Each path below is one point turned by a fixed rotation once a step. After each direction that follows a path, write how fast that rotation turns it, in degrees each step (0 if it stays still).
Each turn is a multiple of 5 degrees from 10 to 175, or 0.
Each row of a path follows its step; steps can be skipped.
Rotation 1:
step 2: [-16   0   1   0  -1   0   7  16   5  14 -13   2  -3  -8  -4   2   4  -5
 -16  -9   6  -4 -10   2  10  -1 -23   0   6   0  12  15 -10 -41   8  12
   4  19   2   9   2   3 -19   2]
step 3: [-22 -23   3   6 -21   8 -11 -27   6  -8  11   6   5   8  -9  -6   4  -8
   1  -7  -4  -4   5 -17  -8   7 -10   1   4   0  -2  24  -1  -9  -5   9
  10  16  -3  13   4  -6 -18  13]
step 4: [  0   1  -1   2 -13  -1   3  -7  -6   7   0   2  11   9   2  -9  15 -16
 -15   5  -4 -27 -10   3  12  18 -13   7 -25  -1 -11 -14   1 -12 -26  -6
   4   5  -4  17   6   2 -18  10]
step 5: [  5  -5  -4  -4  -4  16   5   0  12  -2  -7   8  -6   8   3   0  17 -13
   2  -6  10  -4  -8  25  -8  -4   2   6  -2  12  25   5 -18 -12  -8  15
  -8   3   3  18  27   0 -17  17]
step 8: [-11  -9   9  -9 -27  18   2 -11  -2 -10  -1  14  -2   3 -19  -3   1  -6
   1  -1  11   1  14   2 -10  12  29  -8   2  -1  -2   9 -26  -9  -1   4
   3  22  -4   6  11   9  -9   8]
step 14: [-24 -20  -4   4 -16  -1  -3  -7   2   5 -14  -2   1   0   9 -20   5 -10
 -15 -18   2   3 -12   3  19  23  -8   5 -18  -4   4  11   5   1  -3 -14
  -2  20   6   7 -10   0 -15 -11]
step 16: [ -3 -14   6  -1 -23   2  -9 -18  -5 -20   8  18  -1   2   2   8   5  -5
  18  -3  15  -9   1   6 -12   8   0 -15 -17   3  -9   3  -9   1 -16   0
   0  16  -2   9  16   7 -29   2]
step 19: [-17 -13   0  -3 -16  -4   1   5  -4  -6   0  15  -1 -22  17  -3  -1 -16
 -10  -8  -2   6   2 -13  11  16  14 -17 -11  -6 -11   2   7 -10   7  16
  -2  28   0  11   6   4 -14 -14]
[ 2  0 -2  4  5 -3 -3 -5  2  0 -6 -3 -5  1  1  0 -3  0 -4 -6  3  3  2  3
  0 -2 -2  2  1  5  8  3  4 -5 -1 -3 -6  3  5  1 -3  7  3 -3]	90
[ 2  5 -1 -2  5  4  1  2 -3  7  0  1  5 -2  0  2 -2 -2  4  2  0  4 11  1
 -3  7  4 -4  3  1  0 -1  4 -3  1  3 -3  8 -3 -1 -3 -3  2 -4]	35
[ 3 -8  2  3 -2 -1  5 -4  4 -4 -3  3 -4  5  4 -5 -2 -1  0  0 -2  9  3 -3
  2  2  3  2  0 -6 -1 -2  9  1  0 -3  3  3 -2 -3  0 -4 -3  4]	135
[-2  3  0  3  0  2 -1 -5 -5  1 -6  2  3  5 -2 -1 -4 -3 -4  0 -7 -3 -1 -2
  3 -2  9  3 -4  0  1  2  0  2 -3 -1  6  0  0  7  1 -3  7 -5]	100
[-3  1  6  2 -1 -5 -1  0 -1 -2  4 -1 -3  0 -5  2 -3 -5  3  3 -8  0  0  4
 -4  3  0  0 -3 -4 -1  2  1  4 -6 -2 -1  2 -4 -5 -3 11 -4 -3]	145
Rotation 2:
step 0: [  4  12  19  -3  -6  -8  16 -18  -7 -15  10  -6  -9  -3  -6  12  -8   3
 -23  -4  -2  24  -5  -7  10  -9 -16  -3   6 -28  14   2  -5   4   4  23
  -7  10  16   1 -11   2  -9   3]
step 1: [-13  16   8 -29 -13  -3  15  -8  -1   2   9  15  -9  -7   9  -1 -10  -3
   6  15   0  17   8  -5   0  10 -21 -21  -7 -13   3   6  16 -15  -7  15
  -8   2 -10  12 -16 -15   3   2]
step 2: [  1  15 -12  12   5  -5   6   6  -4   7   1  14   0 -16  17   3  16 -16
  12  10  -6  11   0   6  17  21 -11  -2   5  -2  24  16  13   5   7   4
 -17 -13 -23   1 -11 -16   3  -4]
step 5: [  5  -1  -2   1   5  -3  -9   5 -16  25  -9  -3   6  19   1  11  21   1
   7  -2  17   1   3  21 -16  18 -11   4  -3 -13  -3  13   9   6  -8 -20
   1  19  -1  -2  -8 -13  11 -23]
step 9: [  1   9  -9  10   5 -12  14  -9  -7 -27  10 -26   2   3  -1  -9 -25 -17
  -6   6  -3  27  12  17  -9  11   8 -12  -4   3  -7   4   8  -4 -11  -1
   2   8   0 -18   7  -3  11  -1]
step 10: [ 15   5  -1  -5  -7  -3 -13  -7  -6 -28  11   6   5 -13   4  -2  -8 -10
  10  -7  -6  12   9  -9  -6  -4   6 -26  18   3  12  -7   1   0 -14 -11
   0 -11   0 -21  -3 -16  21  21]
step 13: [ 19 -13  18  -9   6   8  -1 -19 -17  23  16  -2   2   1  -6  10  -3   4
  -5   1 -15  10  -2  17  10  -2 -22  -6  11 -14  12  -1  -4 -12   5   4
  13 -24   2  -8   3 -11  16  -2]
step 15: [ -4   7 -10 -16  -3  -4   9  19  -9  23 -16 -15   6  -3   8  -4  -6   4
  -8  -4   9   6   5  -4  33   6   1  -3 -14  14  16  24  14  -7   8  -2
  -3 -13   6 -11 -11   8 -14  -7]
[ 0 -4 -1 -3  0  1  9 -6 -5  0  2  4 -4 -5  6  1  2  5  3 -2  5 -1 -3 -4
  1  2 -5  0 -1 -3  4  4  5  0  7  1  3 -1 -1 -2  0  4 -6 -1]	25
[ 1  2  2  2 -6  3  5  6  0  2  0 -4  0 -5  1  1  7  2  6  3 -5 -2 -4  1
 -6  6 -1  0  2 -2 -3 -7  2  2 -2 -1 -2 -5  0 -4  7 -2  3  4]	45
[ 2 -3  4 -3  3  9  3  4 -4  4 -3  2 -2  0 -1  2  3 -4 -2  3 -2  0  1 -3
  1  4  2 -1  6  5  1  3 -2 -1  2  7  0 -4  0  4 -4 -3  6 -8]	35
[ 7  5  1  0  1 -1  0 -2  1  2  0 -4 -1  5  4 -7 -2 -2  3  2  0 -6 -3 -6
 -2 -1 -2 -6  4  1  0  8  6  3 -5 -5 -1 -3  1  5  0 -6 -2  1]	85
[-2  6  4  2 -3  0 -3  1  0 -2 -3  1 -8  2  1 -6  2  2  0 -5  2  3  4  1
 -5 -1  2  3 -1  3  2 -1  2 -3  6 -6  2 -4  7  0  5  1  0 -9]	35
Rotation 3:
step 0: [ -7  15   6  11 -16   1 -14 -18   0  23  -8   9  -4  -3  -1  -5 -13   7
   6  -7 -22 -16  -9 -17 -12   6  28 -12  14  -5  -6  -1  -6 -21  -7  17
   4   1  -8  -2 -28  10   0 -15]
step 6: [-13   6 -16  20  -7 -12  -4 -20  -8 -14 -13  -6 -21 -31   0   0   2   6
   1  -6  -1  10   1  10 -18  -3   3  -8 -12   2  -4  23  -8 -21  -3   0
  -9  -7  -1  -4  -4  23  17  21]
step 7: [ 16 -17  -3  19 -24   6 -22   9  20   6 -16  11 -10   2   7  -8  -3  22
  -5   5  17 -15  11  -3  -5  -6  -7 -14  -8  16  -5 -11   2   7   8  16
  11 -26   3  -8  17   8   4   1]
step 9: [ 22   9   7 -14   2  -9   4   4  12  13  11  15  -6  11 -26 -15  15  12
   2  25 -10 -22  -9 -22  -7  -7  10   4  -7 -13   4   5  -4   5   0  -4
  -7  -7  27  -5  -8 -20   5  10]
step 13: [ -6 -23  -4   9 -16  -3  23 -10 -17   4   4 -12  11  10  11 -28  -5  12
 -18  -9  14  -9  10   9   7  -3   6  -3 -21  16  -5  -8   6  -7 -11   4
  19 -13  -8   1 -27   3  -4  -1]
step 16: [  5   7  16  -5  -6 -13   4  10   7 -10   5  10  21 -22 -14  13  10  27
   6   4 -12  -4  -6 -20  10   4 -17  -9  21  -2   4  -2  22   0   6  -9
  11 -11 -16   2  22   9 -13 -12]
step 18: [-18  19  10   6   4  -7  -7  -5  -5  -8 -13   4   0   5  -3 -27   9 -11
  10  -1 -21  13  14 -17 -11 -22  11  -7  26  -1  -3   2   7 -18   5  27
   1 -16  20   5  -5   9  -2  -3]
step 19: [  1   6  -7  -8   7   5 -21 -20   0  -9 -10 -12 -15  16   6 -22 -19   7
   7   6  12  -2 -20  25  -4  -4  10 -11  -7  14  10   1   2  10  -1  15
  28   2 -10  28   4   9   2  -3]
[ 1 -1  2 -2  3 -6 -4  0 -5  1  4 -3  6  2  0  2 -2 -2 -2  3 -6 -4 -3 -5
 -7 -3  0 -2 -8  3  5  1  2  2  1 -1 -2  7 -4 -1  6 -6  1  1]	65
[-5  1 -3  2  0 -1  6 -2 -3 -4  5  3  6  2  2 -3 -7 -5 -6 -3  3  1 -4  8
  2  4 -1  1 -4 -1 -2  1 -2 -1 -2 -4 -1 -1  2 -9  3 -1 -4  0]	40
[-2  2 -6  1  1 -1 -4 -7 -2  5  3 -4  3  1  1  5 -1  2  8  5 -5 -2  1  7
  3 -3 -5  3  1 -2 -5  1  1 -3 -4 -3  1 -5 -2  0  1 -2  7 -2]	170
[  4   4   3  -2  -1  -3  -3   3   2  -2   0  -3   1   1   2  -2   1   0
   5  -3   2  -2   2   3 -11   7  -3   3  -4  -4  -2  -1  -2  -3   0   1
 -12  -5   3   2  -2  -2  -1   1]	130
[-8 -1  2 -3 -3  4  1 -2 -3  0  1  7 -1  0  4  0 -3  5  8  6  2 -2  1 -1
 -1  7 -3 -5  1 -1  2 -3 -6  2 -2  4  1  6  2  3  4 -1 -2 -5]	95
Rotation 4:
step 0: [ -4  14  -4   5   2   0   0   8  14   8   7 -13   2  -9 -11  18  -4 -11
  11  16 -19   8   9 -15 -10   1 -28   4  -8 -15 -10  -4 -10   5   1  13
  -4  -8 -13  19  -5 -26  -5   6]
step 1: [ -3   0  11  -4  15  23  10  -4  -2  -3   6 -16 -16  -4 -16  11 -19  -3
  21  20   5  22  11   9 -16   9   4  -2   3   3   6   1  -9  -2  -3  -4
   3 -10   5  20  -2 -13 -21  -6]
step 4: [ 12  11   0 -13 -12  19   1  -4   6   9   7 -12 -16  -5  17  -1  -3   9
  12  12 -23  14  -1  -3  11   8  24 -12  14  12   3   6   5 -10 -21   2
  18   6   2  -2   9  -5  11 -13]
step 5: [ -5  17   4  -1 -10  -6   0 -11   1 -14   1 -13 -17 -15  10  -5  -4   4
 -13  22 -35   1   5 -17   2   5 -11 -13  15   1   4  -6   9   1   6   7
   6 -15 -12 -14  -3   0  16   9]
step 8: [  6  -3   9 -12   5  -8  -5 -11  -3  -4 -25   4  -5   4  -2  -8  10  -6
  -5  24  -2  -3  -1 -19   0  -8   6  12 -10   5  -9   1  15   0  10   6
 -22  -2   2 -21  -2 -36   9   5]
step 9: [ -8   1  17  -4  12   9  -9 -11  23   4 -36  -4   5  -8   6  10   2   6
  10   9   2  -5   9  12  15   6  12   3   1  13  -2   2   3  -2 -11 -16
  -3  10  18 -20   4 -17   1  -8]
step 12: [  4  -4 -11  -4  -1  26  -1  -2  15   0 -17 -24  11 -16  12  -8   8   1
   6   6   2  -6  -2   3  17   3  10   1 -29   0 -11 -11  -1   7  -3   7
 -11   3   1  10  -7  28  -9  -8]
step 15: [-19  -7   5  -6   4  14  11   6   0  -3   6   7 -12  -3  -2 -16  24  -7
   2 -18  21   3  -4   6  10  -5   8   2  -6   4 -12  -4  13   7   6  -2
   9  28   5 -11  13  25  15  -8]
[-2 -2  0 -1 -3 -1  4  1  4  3  1 -8 -3  0  0  0 -1  5 -3 -6 -7 -4 -5 -1
  6 -5 -5 -3  2  3 -4  3 -1 -4  2  0  5  2 -2 -4  3 -1 -8  1]	60
[-1  4 -1  1  5 -3 -4  5 -3 -3 -5 -2 -2  0 -1  4  9  2 -5  1  1 -2 -1 -1
  1  0 -5 -1 -1 10  0 -4 -1  3  0 -1  1  2 -6  3 -6 -1  2 -5]	120
[ 7  6 -4 -2 -2 -2  7 -5 -1 -3 -1 -2  1  4 -4  0  0 -3 -4 -2 -1  3  0  1
 -4 -1 -5  1 -1 -4 -5 -8  2  4  0 -1  4  3 -4 -7  1  0  5  4]	135
[-1  9 -4 -4  3  1  2  2  6  4  1  3  1  2  5  1 -1 10 -2 -5 -2  1 -1  2
 -4  4  4 -2 -1  2  2  6  7  1  3 -5 -2 -2  0 -2 -3  1  4  1]	55
[-2 -4 -2 -3  5 -2  2  4 -4  6 -2  0  1 -4  3  4 -1  2  0 -5  1  1  3 -7
 -1 -4  3 -3  4 -7  2 -9 -2 -1  1 -3 -4 -5 -5 -4 -1 -5 -1 -3]	135
[ 3 -6 -2 -7  4 -5 -1  1  4 -1 -2 -7  4  1 -1  1  2  3  3 -1  0  3  8  2
 -3  2 -5  7 -6 -1 -3  3 -5 -1 -2 -4  2 -4  4  3 -2 -2 -2  1]	35
[-3  9  2 -1  1 -3  0  9  1  1  3 -6 -1 -2 -3  1  1 -5  1  1 -5 -2 -1  3
  4  2  1  8  1 -6  4 -3  1 -5  3 -1  2 -3  2 -1  1  4  3 -2]	65
Rotation 5:
step 3: [  1  -1  16 -13 -15  -5  14   4   0   7  -2  17   2  13   4  -2   9   2
   5  21  -8   8  -8   8  18   6   5  -2 -15 -13  -5 -16   2  -5   5  -5
   9  -7  22   0  16  -1  -8  11]
step 5: [  7   0   3   1  19  -9  11 -11  -9   3  11  14  -8 -14  -4  19  11  23
  12  15   0   4   6  -6   6   6   2   5   9 -13   5  10  10  10   0  14
   6  -6   4  12  -7  -1 -13 -14]
step 6: [  4 -15   7   1  12   0  -3 -10  10  -9  16  29   0   7  -1   4   2 -11
  20  -2  -8   6   5  -6   8 -12  -2  -4  -2  -7   0   8  18 -10   3 -12
  14 -14  15 -10   2  12   7   2]
step 8: [ -8  11   1  -8  12  -7  18  -3  -5  -4 -13   3 -16   3  12  -5 -11  12
   0  12 -12  14 -13   8   8   2   5   8   7   0   8 -18  24   3  -5   3
  16  -8  11  10  13  -2   2  -5]
step 10: [  2 -21  20   5   6  -2   6   6  14   7   3  23   2 -13  13   3   6  -3
   4   9   4   8  18  -3  14  -8   7   5   5 -21  -4   4   5  -4  -4   7
  14   1  14   3 -12   8   9  -7]
step 11: [  9  -1 -13   0   1  -2   8 -10   8  -1   5  14  16  18   4  -4  13  12
  10  15  -9   5 -16  -7   7   9 -11   1   9 -18   0  -7  15  -4  -4  -9
  11   9  13  -9   6  16  -7 -12]
step 17: [ 13   2  -4   2  17  -2  20   4   1  -3   3  -7  -9 -16 -10  -2   4   2
  19  -1  -1  -7   8   1  17   1 -10  20   2 -10   5   3  30  -8   4  -4
  14   2  -7   1  -6   8   0 -15]
step 18: [  0   9   1  -9  16  -1   4  -4   9  20   8  27  -1   0   1  22   6  -3
  19  13 -15  -9   8  -5  18  -7  15   0   3  -4  -4  -3  11   9  -9  -6
   0   0  13  -6  -5  -6  -5   2]
[ 0  7  2  4  5 -3  2 -2 -1 -2  6 -7 -4 -2  1 -4 -1  2 -3 -3 -1 -1 -1 -3
  0  1 -1  4 -5 -1  6  3  1  1 -6  2  2 -7 -5  8  4 -5 -3 -2]	90
[ 1 -4 -2  1 -1  0 -5  5  6 -3  4  6  6  1  5  1  2  3 -3 -2  5  2  3 -5
 -6  0  4 -7  4 -2  2  4  1  3 -1  0  2 -6 -3  2  3  6 -3 -1]	80
[ 3  3  0 -2  1  1  1 -3  1  5 -4  4  1  0  1 -6  8 -6  0 -6  2 -4 -2 -2
 -7 -1  5  1  0 -6 -2 -6  1 -3 -7  3  0  2  2 -3  4 -2 -3  2]	95
[-1 -4  1 -6 -1 -1  2  6  3 -1  1 -3  4  1  0 -2 -5 -5 -2  1  2 -2  1 -3
  0 -4 -2  0 -5 -5 -7  1 -6 -9  1  6  1  0  0  7  0  1  4 -4]	115
[-2  2 -6 -1 -4  0  5 -2  0 -9  5  1 -3  3 -3  0  3 -2  2 -9 -3 -3  3  0
  2  5  0 -1  3 -5 -1  2  2  0 -3 -3 -6  1  4  4 -2  6  5  0]	70
Rotation 6:
step 1: [  4   9  -9  -8 -21 -10  11  -1  28   8  -1  -7 -11   0   9  -7   5  -7
   7  17   0  11  -2  15  -4   7  -3   4  -2  -6 -21   1  19  -7   0  23
   8  13  24  29   1   7   8  15]
step 6: [  4   6   6  13 -10   1  -6  -3   6  13 -17  -1  -7   5  17  -6  -8  18
  18  23  26   3 -15 -17  15 -14   1   6  -2 -11  -2   6   0 -14   5  -3
  -4  -3  28 -23  -4  -1  12  16]
step 7: [ -3  12  -1  -6   0   8  18  -5   5 -15  11 -22  -3  -6 -18   0   8  -2
  -4   6 -31   2  13  -9  -3  -4   5 -15 -19 -18  11 -23 -11   4  -1  -9
   1  -7   5   8  34   4  -5   4]
step 8: [-10 -22   7  -5   9 -25  -8  16  16   7  -6  -7   4  18   4 -25  -7 -16
  11  -1   6   4   1  14  17   1  -3   3  -2   6  14   7 -10 -14   1   7
   0 -16 -11 -10 -11 -29  -6  -9]
step 11: [  5 -28  -7   4   2 -20   3  -6   2  14  17   1  23   6   3  -3  12  -6
  10   9  22 -12  -9   0   9  -7  13 -10 -13   6   3  21 -22   3   4  -1
  -4   7  10  -7  23  -3  20 -14]
step 14: [  4 -23  -2   4 -17  12 -19 -16   8  13   2   1   1  -6  18   6  -3 -17
 -17  -1   1   4  -4  26  14   4  11   2  -1  -6  -7   7  -1   9  -2  -1
   6  -3   1   8  17  -9  34  25]
step 15: [  8   9   0  17  -6   2  17  12  -7  12  12 -10   3  19  14  11 -14  15
  14 -14 -10  29   8 -14  -3  16  11 -10 -10  19   0 -11   1 -16  17 -10
   0  19  -3  -5  -1   9 -14  -2]
step 17: [ -3  -7 -12  12  -7   7   1   0   3  12   4 -21   2 -12  -6  -7   0   6
   4  13   8   7  -1  13  23  12 -13  25  -4   1 -33  -9   4 -32  -2  -6
  15   6  17   1   1  -2   9  14]
[-3  6  0  1 -3  7  2 -4 -5 -2  1  1 -6  1  0  0  1  8 -1  2  0 -1  4 -5
  3 -4 -3  8  7 -2  3  4 -1  0 -1  4 -8 -3 -1 -4  2  0  0  0]	110
[ 3 -3  2  7  0 -1  0  6 -2  4  4 -2  0 -2 -1 -1  0  5  5  6  0 -2 -2  3
 -4 -2  0 -6 10  5 -1 -1  4 -6  3  2 -2 -4  2 -2  0 -4 -5  1]	160
[  2   2   0   5   0  -3   3   3   4   1  -5  -1  -1   7  -4   0  -1   4
   0   1   1   5   6  -2  -1   2  -5   5   1  -1  -3   4   5   2   2  -1
   8   1  -2   2  -2 -11   4   1]	160
[ 3  6  1 -3 -2  4  5  7  0  1 -4 -5 -2 -4  3  1  6  6  0  4 -5  6 -2  7
  1 -4  4 -2 -4 -1  1  4  1  1  1  0  2  5 -2 -1 -4  6  1  1]	130
[ 2  2 10 -3 -8 -1 -3  1  3  0 -3 11 -1  2 -1 -2 -6  1 -5 -1  0  1  0  7
  1 -4  1 -2  3 -3  3 -2 -2 -4 -2  3  5 -5  1 -1 -2  0  0  3]	170
